Rotation paths and how fast each direction turns (degrees per step):
Each turn is a multiple of 5 degrees from 10 to 175, or 0.
Each row of a path follows its step; steps can be skipped.
Rotation 1:
step 0: [  4  11  20  22  32  22  -8 -16  34   6 -16   6  -5   6 -25  -4 -12 -15
  25  19   8 -22  14 -23  28  36 -13  -7  -9  30   4   8  -4  31 -11   5
  -3 -11 -29 -17   6 -15 -20 -19  31  -3   2  -5   0 -35  -6 -17   3  30]
step 1: [ -9   9  -1  -7   6  -2   9  19  23 -21 -27 -20 -12  27 -29   9 -19   1
   7  29  13  21  -1   0 -11  -4   1 -26 -15  18 -15 -16   5 -36  25   1
 -37  18   6 -17 -10  53  21  13  11  -6  16   8   9   2 -14  12 -14  29]
step 2: [ 12 -25   0   4 -28 -28   6  31 -23  29  14   9 -26 -16  -9 -10 -25 -29
   6   3  23   4  26  17  -5 -15  -6 -18  16  41  -7  -5 -15   1 -10  18
   3 -23  39   3  -2   1 -20   2  10   3 -16  -9  13 -31 -19   4 -29   9]
step 3: [ 10  36  37 -10   2 -11 -17  -3  -6  29  18 -10 -12   3 -23  -1 -24 -20
 -11  11 -10  25  -1   4  -7  28  -6   2   4 -32  -7  17   5 -13  14  19
   2   0  12  10  42  18 -13  20  14   5  -3  -1   4 -15  11 -57  25  -2]
step 5: [ 38   1  -9  23   2   1  15  29  -4  16  -8  -6 -21  -9   8   2  -4   4
  12 -26  -4  -5   0 -50   8 -20  -6 -20 -15 -11 -16  37  31  -7 -24  12
 -17   2  14  23   9 -31 -20  12  13  -7 -26   5   3  12  40   9  -2  -1]
step 9: [-52   8  -3   6  24  -6 -25   2 -18   8  21  23 -15   8  17   2  16  20
   0  29  -9  13  10   1  10 -12 -23 -20  -3   1  35 -29  14   0  10  29
 -18 -15 -11 -28 -28  -8  26  15 -16 -10 -10  -9 -26   1  14  -1  16 -22]
step 10: [ 19  -1 -18  18  28 -16  18 -16  26   7 -31 -13  22 -28  10 -24   0 -10
  -8  29  21   6  17  -4  -5  26   1   7  -6  -3   9 -10 -17  33   2   8
   2 -28 -16 -32  -4  -7   1   4  10   1 -60  -1  -3  15   6  19  10  21]
step 11: [ -6   1  39  13   8 -13 -16  17  53 -16  -4 -15 -28  15  10  12  25 -18
 -39   4  12   3   8   4  -3  30 -14   5  -4  35 -28   3   1 -17  -4 -14
 -17 -13 -18  -5 -20  30  -4   4  -1 -13  12  20  -6 -13  13  25  18  -4]
step 12: [-16 -18  -5  31  -4  -2  21  20  -8  -9  28  17  21  -2 -46  -7 -13  10
   7  29 -10   3  14  29  15 -21  -7 -16  10  24 -50   9 -14  -3  21   3
  -7 -32  -2   3 -18   6   5 -20  11 -24 -12 -12  -3 -21  -7  -1  21  16]
step 13: [ 15   7  -2   4  11 -28   0 -15 -20  12 -12   8  16  10 -12   2 -20 -14
 -14  11   9   9   2   5 -11  16 -22   8 -16  23  -5  24 -15 -17  25  30
 -14  17   2 -30  19   7 -43 -24  42 -15   5  24  37   6  -3 -20 -11 -24]
step 15: [ -6 -22 -13 -14  -9  -9  29  14  -7 -10   0  -1 -17 -22   0  22  -6  -4
  28  20  -3  11  11 -15  27  -1   5  29 -11 -29  10  51  -2   0 -22  26
 -19 -26  15  33  12   2  11   7   9 -20 -25  27   7 -23  -3 -23 -16   1]
[ -2   1   4   4   7   5  -4  -4   0   2  -9   9   4   3  -5   2   0   8
  10  -8  -1  -3  -2   2  -1  -4 -12   0   1   1   7   1   4   7  11   8
   1   3   3  -2   2   0   1  -5   8   0   4  -1   1   3  12   1   1  -3] | 80
[ 9  4  1  6  5  0  2 -1 10  3  2 -5 -1  3  6  3  9  4 -2  3  8  9 -4 -1
  1 -6  8  4  1 -1  1 -9 -7 -6  1  3  5  4 -1 -1  5  1  5 -9  6 -2  2 -6
  9  4  2  2 -9  2] | 115
[12  6  6  2 -7 -6 -1  3  0 -4  0 -4  6  6  2 -6 -6  0 -1  1  4 -6 -5 -2
 -6  1  0 14 -1  1  9 -6  1  5 -1  1 11 -6  0 -8 -3  0  1  5  3  0  1  2
 -6 -6  3 -8  4 -3] | 100
[  5   2  -9   8   4   3   7   2   4  -1  -1  11   3  -9   4  -4   0  -4
  -4   4   0 -10  -2   5   4  -3   6  -4  11  -1   2  -1  -1   1  -2  10
   0   2   9   6  -2  -3   0  -1   6   0  -4  10  -7  -3  -4  -2  -3   0] | 140
[ -3  -3  -5   7   3  -4   2 -13   1  -4  10   0   2   0   2   3   4   5
  -2   8   4   3   4  12   1   7  -2  10  -2   8  -3   9   3   1   4  -1
   3   3  -2  -6  -5  -5   0   1   0  -5   1   7  -5   5   5   9   4   2] | 25
[ -3   0   0   0   5   4 -12  -9   5   0  -3   3   1   1   5  -8  -1   4
   3  -9  -1  -3   0   3  -2  -6  10   3  -1  -1  -4   2   5   0  -8   4
  -4  -5  -8  -8  -7   0   4   1  -8  -1  -4  -1  -6   3   0  -6 -13   2] | 35
[  5  -8   8   4   1   4   2  -2  -1   2  12   6  -2   5   1   5   4  -6
   3   3 -14   6   2   2   0  -5   3   0   0   1   8   2   9  -4  -1  -2
  -1 -12   4   3   2  -3   2  -4   1  -4  -3  -6  -2 -11   4  -2  -2  -2] | 115
[  2 -10  -2   5   2   1   2 -11   1   1  -2 -11   4  -5  -5   3  -6   9
   0   2   7  -3   4  -6  -1   4   6  -8  -6  -4  -2   2   4   4  -5   1
   4  -5  -1   4  10   0  -5  -2   5   1  -8   4   5  -4   6  -8   2  -2] | 145
